In the rows, zero is written as 128.
Rows swapped in pairs by one turn or mirror: which row each one swaps with:
The rows were stretched afterwards, more along some directions than others.
Vuvaz: [140 117 163 123 134 122 129 116 124 137 127 162 146 146 138  99 128 137
 138]
sugu: [113 109 135 173 139 149 161 119 122 106 160 162 159 135 129  94 130 176
 118]
lozo: [123 122 149  95 124 150 129 146 109 133 117 150 161 114 153  97 104 128
 125]
Muk: [102 140 135 100 120 116 113 153 123 122 121 126 138 130 151 111 115 141
 127]
felag: [127  95 124 151 131 144 121 115 133  94 170 142 151 110  92 105 160 176
 132]
Lezo: [140 115 131 116 159 122 128 103 118 116 148 160 158 129 127 114 126 166
 144]
dif: [148 113 165 126 139 138 143 126 110 135 135 117 171 120 136 105 128 128
 113]
sor: [103 121 136 122 125 165 136 149 110 106 114 122 154 119 105  93 112 132
 122]
duka: [120 135 132  70 141 110 146 143 106 122 145 108 142  99 130 126 116 128
 123]
geso: [103 141 164 119 108 146 128 118 115 140 123 133 127 144 169 120 100 134
 114]
soved: [110 133 128 136 133 154 139 138 143 113 125 129 147 124 120 113 101 136
 126]
mesol: [135 108 127 123 155 129 127 100 119 119 152 162 151 128 134 116 130 172
 142]
batir: [101 110 173 127 117 153 145 141 115 100 113 128 153 135 113  82 134 123
 117]
simim: [133 112 175 143 122 134 130 116 130 129 127 150 144 150 130  96 144 136
 131]
Fum: [118 110 145 120 125 129 139 118 133 111 167 112 157 109 155 134 135 155
 116]
Gegiz: [134 119 116 111 126 125 142 123 119 132 113 137 142 128 147 113 117 126
 141]
razu: [127  90 114 143 131 145 129 118 129  91 167 138 143 105  89 108 156 172
 135]
laku: [103 140 139 101 105 121 112 149 119 130 109 129 133 136 163 119 111 131
 125]
Vigaf: [121 130 152 113 130 113 111 112 133 135 126 133 158 120 148 127 135 142
  92]
lenu: [112 124 124  97 110 122 129 132  93 114 114 122 137  90 121 118 117 120
 106]
Zosu: [138 119 176 111 140 148 146 134 113 136 125 119 172 130 140 103 118 119
 112]
vami: [ 97 116 144 151  86 138 117 115 120 113 106 146 143 103 145 112 122 129
 104]
guz: [108 127 157 153  94 137 119 112 141 134  98 142 142 128 157 117 123 121
 100]
Saro: [127  97 110 149 133 149 133 117 129  96 164 149 134 112  91 106 143 172
 133]
remem: [136 113 166 139 120 132 126 126 131 128 125 153 144 147 132  98 140 132
 134]
kef: [122 125 131  81 129 117 147 132  94 116 126 114 142  94 116 124 117 118
 109]
pur: [122 105 154 123 117 137 137 121 130 112 161 116 152 114 160 124 126 145
 114]
Biki: [146 103 149 124 138 134 125 126 120 122 153 104 162 118 104 118 155 146
 109]
dom: [141 125 116 107 148 121 150 152 119 132 143 149 154 125 129  95 124 136
 139]
fovas: [135 118 169 134 125 128 123 119 132 138 123 154 142 155 144 103 137 136
 135]
mis: [107 119 116 132 143 144 137 108 137 116 140 144 147 137 140 110 132 174
 134]
dokam: [131 110 117 158 127 155 152 128 121 108 133 157 126 129 122 110 128 149
 137]
sinu: [148 108 116 103 137 116 136 126  93 119 137 154 165 118 117  98 107 134
 130]
begu: [110 137 182 135 127 130 130  97 125 141 123 133 149 141 168 125 122 140
  93]
poti: [132 116 116 109 130 128 145 126 116 131 111 138 136 127 148 117 114 121
 139]
kape: [107 139 175 134 117 137 129 101 110 144 119 138 142 141 166 122 115 143
 100]
pumed: [110 139 169 129 117 143 138 111 110 136 119 138 133 141 161 126 105 129
 106]
Pokek: [109 116 114 130 147 145 134 107 131 120 139 145 143 136 144 117 129 172
 133]
zeki: [131  96 124 138 131 140 121 114 127  99 161 136 146 112  85 104 158 168
 131]
zod: [146 108 151 139 132 135 117 115 113 126 153 114 169 116 117 111 149 151
 109]
Rak: [122 133 130  85 136 113 140 132  92 119 138 122 146  91 125 128 118 134
 116]
selu: [133 110 112 143 131 145 150 129 121 112 129 154 122 129 123 115 124 139
 140]
lir: [106 108 121 159 124 160 134 109 131 103 152 166 155 134 124  90 112 167
 143]
fes: [ 99 115 144 118 128 164 137 143 112 100 112 129 151 131 106  86 116 135
 119]
Fofe: [104 105 181 135 108 155 134 133 114 111 115 132 153 139 125  88 138 130
 120]
lef: [107 119 132 111 119 122 107 115 129 118 124 140 159  99 133 115 136 148
 104]

lozo is swapped with soved
Fum is swapped with laku
pur is swapped with Muk

Rows swapped in pairs by one turn or mirror: which row each one swaps with:
The rows were stretched afterwards, more along some directions than others.
sig: [164 132 130 125 121 125 119 111 117 112 108 106 180 117  78  99 148 145
 173 130 152 103 101]
bolem: [121 144  64 112 146 153 139 125 134 122  98 147 156 143 124 132 119 159
 136 165 137 128 145]
tiko: [143 127  85 123 137 117 124 131 162 135 114  85 201 116 107  97 123 141
 139 128 144 131 102]
Nifo: [143 123 116 111  89 140  91 112 109 108 113  69 151 136 116 105 139 170
 153 149 154 155 103]
fose: [108 146 156 122 161 154 120 132 161 170 112 139 125 158  88 142  75 196
 116 147 118 149 130]
Kar: [127 104 112 116  89 148  80 127 104 103 131  87 152 136 134 122 130 170
 158 151 149 168 115]
lolog: [114 123 122 112 143 143 107 115 157  99  98 120 159 172 117 135 130 184
 117 176 144 142 126]
guzar: [126 158  60 116 153 137 151 117 142 130  86 139 160 143 124 120 119 168
 132 165 134 133 136]
sopod: [123 122  79 107 154 149 111 144 112 109 138 108 160 130 153 134 119 202
 120 171 148 140 146]
bubik: [129 138 104 131 166 158 113 162 148 125 104 146 145 167 116 115 128 184
 120 181 151 133 114]
Vebav: [137 165 110 118 144 114 161 141 154 167 111  97 157 137  89 132  88 183
 145 144 135 139 123]
Kom: [120 119  94 114 149 176 123 142 148 132 113 145 184 153  76 156  94 162
 121 130 149 137 149]
tun: [180 164 120 112 141 115 150 104 124 127  92  91 148 117  86 111 141 152
 134 132 142 115 121]
nubi: [135 163 138 113 167 114 157 105 181 179 108 120 150 125  93 140  79 175
 139 139  97 123 134]
gofa: [153 114 136 111 139 152 100 112 222 150  96 109 214 151  79 126  79 161
 145 147 129 148 120]
Rus: [100 152 114 118 139 112 139 125 157 129  97 103 143 171 106 132 114 184
 119 163 140 139 107]
tonun: [119 127  92 104 158 146 115 139 111 109 141 110 158 125 149 136 121 205
 127 173 136 136 145]
ver: [172 153 122 108 118 124 138  99 116 127 106  82 135 117  99  97 144 157
 143 140 146 124 110]
fita: [137 171 101 114 175  97 161 105 168 155 106 106 152 121 119 123 108 192
 140 155 101 131 139]
metef: [125 166 149 119 166 131 145 111 171 186 115 116 140 144  77 136  75 191
 128 138 115 134 123]
tor: [116 112  85 120 139 122 110 154 123 105 120  92 179 116 137  91 147 158
 130 144 156 130 103]
pomol: [133 144 142 120 156 180 115 145 140 153 124 150 119 165  79 132  91 179
 119 139 139 131 120]
Puv: [157 141 125 118 145 148 131 134 138 140 102 108 178 131  48 147 108 160
 125 105 148 127 149]
ruv: [186 136 126 120 120 124 119  97 150 138 120 100 186 127  79 106 117 123
 172 121 127  96  94]
Tivuf: [124 164 105 120 141 121 146 147 154 165 107  95 168 142  93 133  94 187
 143 144 137 152 118]
limi: [186 132 125 124 119 128 111  97 158 141 130 100 177 131  93 117 111 122
 166 121 123 108  98]
tanaf: [135 168 101 111 168  95 164 106 166 159 103 105 159 114 127 119 105 178
 135 158 108 122 134]
tugi: [139 151 111 123 169 160 122 171 141 130  96 142 139 155 118 108 126 186
 119 182 156 125 115]
zige: [144 138 126 112 147 160 132 130 150 140 112 122 192 146  52 166  90 160
 123 121 154 121 143]
Dadol: [105  84 117 120  96 156  67 137 133 112 139  92 187 152 128 134 103 190
 154 162 151 178 113]
fali: [104 126 113 113 143 128 124 115 161 105 103 124 152 176 120 129 125 183
 109 174 141 130 120]
vodo: [135 124 104 126 160 131 113 146 178 117  95 124 191 161 113 108 123 187
 144 186 154 127 109]
Geba: [131 158 120 120 153 152 142 156 113 145  98 126 147 123  80 129 122 197
 144 159 157 131 146]
Loro: [141 113 127 108 145 153 112 109 215 142  96 123 210 162  92 141  72 171
 138 173 134 147 113]
vaf: [106 126  77 108 146 170 126 135 148 120 102 145 182 151 108 129 102 173
 123 161 148 135 144]
Gibap: [175 161 131 112 152 119 152 112 150 139  95  94 170 121  69 127 123 158
 132 130 142 113 132]
Bis: [133 151 113 125 143 155 132 153 105 141  99 126 154 126  89 128 126 194
 142 163 162 136 132]
Ginud: [125 100 104 124 143 122  89 136 182 105 117  99 239 149 124 117 116 194
 151 185 152 135 101]
fadiz: [152 120 123 133 115 119 104 108 125 101 108 102 184 131  89 108 154 144
 172 131 155 114 101]
nanom: [137 147 140 124 156 174 118 146 136 164 118 148 113 165  80 147  83 181
 120 139 134 149 120]
sel: [146 142 124 125 134 141 119 139  93 116 103 117 165 117  87 115 148 169
 152 148 163 116 122]
div: [121 119  68 122 150 134 106 161 108  97 128  97 174 122 150  99 144 179
 111 154 157 137 114]
Tepus: [131 158 117 121 157 152 147 154 124 154 100 125 160 130  70 137 105 205
 144 155 157 140 141]
Fevat: [154 120  94 110 150 163  99 135 135 126 150 106 173 140 129 147  97 195
 129 154 137 142 137]
tafa: [105  82 112 124 126 134  75 148 170 114 124 100 245 149 115 137 100 195
 162 170 152 154 113]
Bez: [169 165 130 111 138 115 147 105 134 128  92  85 146 124  81 109 143 161
 140 134 144 119 120]
mefol: [184 124 125 119 120 123 112 101 159 139 123 100 188 132  91 125 101 129
 170 120 120 111 105]
buk: [126 156  73 116 151 121 163 111 147 135  86 128 145 128 123 109 121 165
 146 165 127 129 134]
Gefod: [124 138 136 126 152 183 104 147 133 147 118 153 121 173  82 132  99 181
 119 150 142 141 113]
Gepob: [122  99 104 124 144 118  98 145 181 107 109 101 234 148 119 110 119 193
 153 182 155 128 100]
Zoz: [124 162 107 121 149 104 153 135 162 145 104 103 143 155 106 129 102 184
 131 149 131 143 114]
vunok: [107 120  78 110 153 151 110 150 102 105 136 107 161 134 153 125 132 202
 115 173 151 132 140]
ret: [132 128  94 121 149 115 113 139 150 122 115  92 191 120 115  90 128 164
 129 132 143 128  95]
zonoz: [122  89 102 124 136 126  86 144 179 109 120  98 244 142 126 121 112 187
 155 179 147 140 109]
momi: [160 117 100 104 132 161  97 126 132 128 149  95 188 132 136 135 100 169
 142 161 139 119 133]
mogol: [118 123 117 112 151 144 118 116 162 105  91 132 150 171 111 131 123 182
 115 174 141 140 131]
fas: [137 158 112 120 153 143 145 160 139 167 102 115 176 129  80 140  92 198
 152 158 151 143 134]
Tino: [127 115 130 110 149 157 106 114 177 113  95 128 178 168  98 142 106 189
 123 174 144 146 138]
zofef: [136 167  97 113 160 102 159 100 160 159 101 100 161 117 127 107 111 181
 141 165 114 123 119]
liben: [194 132  99 112 129 136 119 116 136 135 144  83 182 123 114 132 103 150
 160 138 137 114 121]
fatuf: [158 124 110 113 143 132 123 114 205 155 104 107 222 127  85 112  86 142
 145 131 124 131 105]
sotin: [ 92  82 112 116  96 148  69 137 143 107 134  87 208 154 124 134 108 187
 165 160 153 173 109]

bolem is swapped with ret
Zoz is swapped with Kar
Gibap is swapped with Tino
Kom is swapped with fatuf
Loro is swapped with Puv

